Read these off the row that follows.
1) What is the entry just right of 2?
2) What is the entry just right of -26?
3) What is the entry just right of 34?
[-28   2   3  21 -27 -16  34  -7   4 -23 -26  11  16]
1) 3
2) 11
3) -7

[[400 494 540 504 502 225 574 516 435 415 397 606 508 626 515 483]
 [634 540 535 571 457 393 618 547 580 603 528 662 229 787 502 571]
 [659 482 711 488 416 297 594 560 685 437 567 448 668 482 502 479]
 [710 573 697 509 458 500 612 620 769 583 682 631 663 823 528 646]
 [588 530 616 498 477 595 570 696 697 649 562 905 609 786 637 671]
 [604 450 690 465 447 516 561 707 710 563 507 792 727 437 669 577]
 [691 427 644 524 385 319 594 577 644 510 481 533 392 333 543 442]
 [509 572 628 511 644 427 703 654 533 568 463 804 555 749 664 755]
 [756 531 804 486 524 442 700 676 774 543 615 584 738 520 628 684]
 [527 434 644 447 335 417 447 609 695 457 540 658 818 515 530 410]
 [469 495 510 543 546 335 637 588 435 555 357 784 269 615 611 590]
 [607 628 626 549 598 349 717 551 570 544 578 590 455 929 518 715]]
Rows and columns are numbered from 0.
What is the entry in row 2 and column 0? 659
What is the entry directly above the largest entry? 615
The entry at row 0, column 2 is 540
What is the entry in the bottom-left corner? 607
What is the bottom-right entry? 715
What is the entry in row 0 and column 1? 494
What is the entry at row 1, column 2? 535
The entry at row 1, column 0 -> 634
What is the entry just right of 604? 450
What is the top-right entry? 483
The entry just right of the largest entry is 518
What is the top-left entry? 400
The entry directly above 495 is 434
The entry just left of 784: 357
The bottom entry of the column that holds the smallest entry: 349
The entry just right of the smallest entry -> 574
The entry at row 2, column 2: 711
The entry just right of 562 -> 905
The entry directly above 319 -> 516
What is the entry just left of the smallest entry? 502
The entry directly below the smallest entry is 393
What is the bottom entry of the column that holds the largest entry? 929
What is the entry at row 1, column 1? 540
The entry just left of 669: 437
What is the entry directly above 448? 662

Questions about the array below. Counting starts at 0.
1) Which number is the entry in row 0 and column 1?
2) Which number is the entry at row 1, column 0?
3) Which number is the top-left entry?
4) Which number is the entry directly above -25?
5) Which number is the entry just right of -11?
6) Which number is the entry at row 2, column 0?
[[ 32 -10  38  28]
 [-24 -12 -15  -6]
 [  4  13  37  -4]
 [ 44  19  14  -5]
 [ 22  21  -3 -37]
 [ 18 -25   9  31]
 [-35  -2 -31  -2]
 [ 33 -11 -26  19]]
1) -10
2) -24
3) 32
4) 21
5) -26
6) 4

Read these off the grid that follows. Indices start at 0.
1) Find the bottom-right entry.
2) Find the entry at row 1, column 0.
3) Find the minimum.
4) Find the entry in the bottom-left corner.
5) Find the entry at row 2, column 0.
6) Find the bottom entry of the column that holds the largest entry.
7) Find the entry in row 0 and column 1.
8) Find the entry at row 2, column 2.
[[-31 -30  -2 -14  -1 -26  14 -17 -17  20  -2 -20 -11 -19  -8  -3]
 [-10 -15  22  -3 -13   2   9  -5  12  18  17  -7   2  -7  23   7]
 [ -4  -7  -6  14   8  -7  -4   9 -14  -3   0   5  21   5 -15 -10]
 [-19  -2 -21 -26  24 -24  29 -26  -4  22 -24 -24 -24 -24 -13  21]
 [ 10  12 -20   1   7  -2 -13   3 -11 -22 -19   6  -2   7 -20  -9]]
1) -9
2) -10
3) -31
4) 10
5) -4
6) -13
7) -30
8) -6
